In the data rows, the value 500 means zero.
Here are some numbered points:
608 542 531 578 579 481 631 547 545 270 564 371 395 688 609 594 643 508 622 410 596 543 488 394 223 493 397 485 521 339 999 514 666 639 313 647 766 356 509 485 616 381 401 618 575 562 650 471 0
293 393 384 359 416 445 584 309 603 683 496 364 522 656 449 378 543 510 597 441 266 728 249 843 427 503 637 366 602 813 522 458 608 563 446 475 278 484 410 556 428 466 631 353 735 586 314 407 1
458 670 326 513 558 647 445 202 737 592 597 370 588 605 471 432 696 493 443 538 460 317 834 583 496 598 306 391 547 364 374 494 538 313 625 473 471 713 441 428 271 519 615 289 428 586 398 460 2
527 530 467 348 148 355 533 499 522 496 329 710 636 586 287 400 168 572 491 650 502 591 422 482 390 528 428 414 358 687 187 350 497 454 614 480 560 500 700 259 446 665 345 441 670 477 394 492 3
488 495 215 374 162 562 556 212 480 536 551 345 270 312 515 504 436 629 502 763 490 377 439 620 395 270 394 528 359 521 292 673 619 346 579 286 661 744 405 265 409 528 563 376 511 779 158 616 4
316 535 578 489 480 607 344 187 279 451 484 268 530 553 594 772 587 329 401 670 572 493 590 479 601 596 386 370 739 442 304 450 436 211 419 566 374 555 464 442 589 553 328 440 201 570 652 530 5
621 481 688 742 643 575 471 409 569 591 238 295 668 300 485 622 634 191 712 852 235 196 554 293 461 539 294 515 406 488 115 670 348 452 416 370 319 610 441 326 761 564 456 443 470 688 445 670 6
573 240 579 104 666 274 298 999 375 307 562 999 488 698 513 241 433 767 324 0 760 837 553 559 140 245 304 978 633 0 957 99 315 948 295 872 839 138 535 400 509 725 322 802 287 0 930 515 7
560 544 523 192 473 567 412 329 489 528 318 618 601 310 447 850 596 172 269 609 456 636 762 335 617 484 329 340 669 57 0 557 257 278 448 471 504 932 475 336 521 497 514 459 64 297 470 427 8
572 521 497 335 624 444 496 538 493 399 553 445 589 127 467 575 548 517 436 617 557 416 548 351 511 477 600 563 610 161 197 543 502 710 466 799 464 553 416 306 380 453 504 505 241 488 713 411 9
523 529 376 529 559 486 264 597 324 431 311 380 441 369 618 602 508 408 412 602 298 405 700 391 440 791 432 655 416 568 245 523 535 370 381 412 414 647 496 458 493 597 626 659 312 522 395 690 10
535 618 507 527 560 440 591 704 462 384 464 586 399 686 629 480 369 793 609 465 493 818 415 144 446 625 582 557 522 297 536 637 630 628 600 547 628 521 378 454 396 648 523 719 463 545 566 545 11
513 120 478 659 280 525 536 355 598 929 469 502 469 656 392 227 306 773 412 668 451 506 435 514 516 461 682 541 478 767 648 482 282 440 628 302 422 613 368 603 582 470 342 478 663 599 262 557 12
351 529 578 489 479 349 661 631 316 527 567 673 353 551 708 397 332 727 609 491 358 539 450 452 430 513 432 575 538 656 999 472 551 495 654 501 559 478 500 666 635 578 425 447 868 464 438 622 13
344 421 369 444 404 441 473 268 543 642 483 409 603 451 413 618 459 333 401 590 611 399 441 349 771 600 426 748 692 554 255 596 371 360 686 378 510 799 569 414 650 532 780 415 502 483 379 404 14
370 573 531 307 213 599 211 304 648 693 286 457 575 259 425 638 553 379 282 832 642 418 397 471 720 384 365 464 476 423 0 497 70 349 499 512 406 621 449 438 367 450 556 368 428 670 336 654 15
401 588 487 205 548 512 519 584 593 208 165 646 486 230 434 454 389 611 147 495 534 522 481 400 393 155 273 748 587 244 164 560 290 474 670 564 350 724 518 315 164 626 422 602 358 353 440 391 16
Which three points above are nearest to each new point, looking only along the 3 directions in which the numbered points spread most? Their numbers follow each, nearest first.
499 426 409 511 526 666 352 358 419 293 460 610 638 228 440 483 626 442 336 610 673 621 385 259 512 372 494 633 594 190 304 509 632 347 589 541 612 271 488 488 521 502 427 400 290 521 770 631 9 10 5
646 672 350 464 471 489 385 323 673 689 396 189 505 410 492 438 611 472 386 633 551 362 370 676 717 382 562 269 526 531 165 385 291 347 522 204 190 623 389 522 594 381 421 344 449 509 457 548 14 4 2
661 475 608 584 581 573 202 307 339 550 413 495 639 452 427 488 541 473 593 427 459 422 456 320 388 779 316 728 553 302 617 589 531 520 427 420 774 445 435 722 580 422 439 447 370 212 739 502 11 10 9
524 426 622 777 441 517 500 720 696 453 680 521 390 766 500 303 409 615 692 635 250 597 447 575 508 718 862 493 388 787 744 363 705 719 525 445 193 246 502 623 503 474 517 577 635 560 300 418 13 1 12
400 378 777 308 339 559 422 589 511 518 541 474 452 624 479 403 531 569 428 523 585 594 482 499 725 262 490 617 665 562 553 637 449 511 505 390 368 543 425 411 306 521 480 586 561 371 317 710 3 11 1
527 740 529 478 542 550 553 631 687 554 584 388 417 197 618 598 524 338 468 742 725 450 659 479 535 468 327 358 458 624 365 791 412 638 567 150 331 689 441 509 473 514 589 466 499 376 367 459 2 10 14
572 470 564 476 326 596 555 477 466 676 504 384 309 637 433 457 392 787 479 533 678 378 419 598 470 443 774 380 337 736 477 433 317 454 685 512 480 422 472 545 489 422 208 533 572 693 337 314 1 12 3
458 440 661 698 500 371 426 867 456 271 504 571 445 595 399 511 551 432 404 439 611 696 529 422 493 312 479 601 558 76 322 504 369 496 438 599 644 511 493 529 221 561 540 687 396 582 507 389 9 11 10
332 448 557 132 538 584 476 681 404 498 272 782 403 417 381 413 627 325 198 402 562 410 521 311 414 462 212 742 728 115 95 779 50 225 649 533 394 571 580 212 390 491 495 546 631 249 485 505 16 9 8
350 420 503 315 259 515 708 533 340 652 584 746 565 487 484 416 304 597 454 422 448 411 708 665 440 437 620 571 500 685 680 438 366 497 490 369 520 341 504 542 353 640 623 566 532 566 258 287 3 1 12
375 453 417 302 442 706 275 390 637 367 471 515 758 252 427 491 785 279 249 556 677 425 531 391 605 437 344 512 540 381 0 539 350 214 446 484 298 561 512 328 526 531 613 490 45 653 443 750 8 15 5
568 616 603 626 519 649 455 330 538 258 593 414 448 406 440 669 508 234 473 670 339 240 712 398 544 284 747 669 583 725 259 630 328 434 479 529 354 572 455 433 474 638 668 459 496 631 221 568 2 14 10
465 445 662 380 486 383 370 249 280 520 310 480 431 442 518 386 497 392 261 351 450 420 430 601 618 383 370 728 671 361 250 672 357 590 568 554 700 446 834 480 559 500 696 545 701 383 362 339 3 14 10
540 675 421 752 540 582 649 485 294 577 571 397 359 521 599 561 463 458 782 394 547 318 278 709 500 490 529 346 305 725 718 387 697 607 333 458 477 454 396 532 671 346 555 529 809 544 502 331 13 1 0
484 510 322 552 296 574 537 299 546 465 383 371 401 474 787 458 493 545 439 512 439 480 504 460 389 454 472 355 213 476 496 376 581 390 392 336 321 432 526 725 476 387 394 285 380 707 378 618 2 1 4
312 339 585 438 576 426 452 614 491 395 540 625 713 678 309 396 469 650 523 432 646 395 465 514 432 337 548 441 253 427 495 521 545 610 314 567 694 549 533 602 662 431 394 446 318 422 804 447 11 0 9
386 241 440 302 328 271 589 652 348 508 612 561 472 523 477 662 376 727 407 459 576 437 459 486 510 431 571 277 553 675 600 393 317 500 301 437 551 323 418 433 341 495 689 509 656 285 610 311 11 3 13
743 205 437 864 671 645 411 232 475 552 526 203 683 602 453 592 827 45 455 566 135 401 329 223 561 714 496 310 282 546 269 741 652 453 455 411 425 284 436 576 736 291 607 314 444 527 669 703 6 5 10
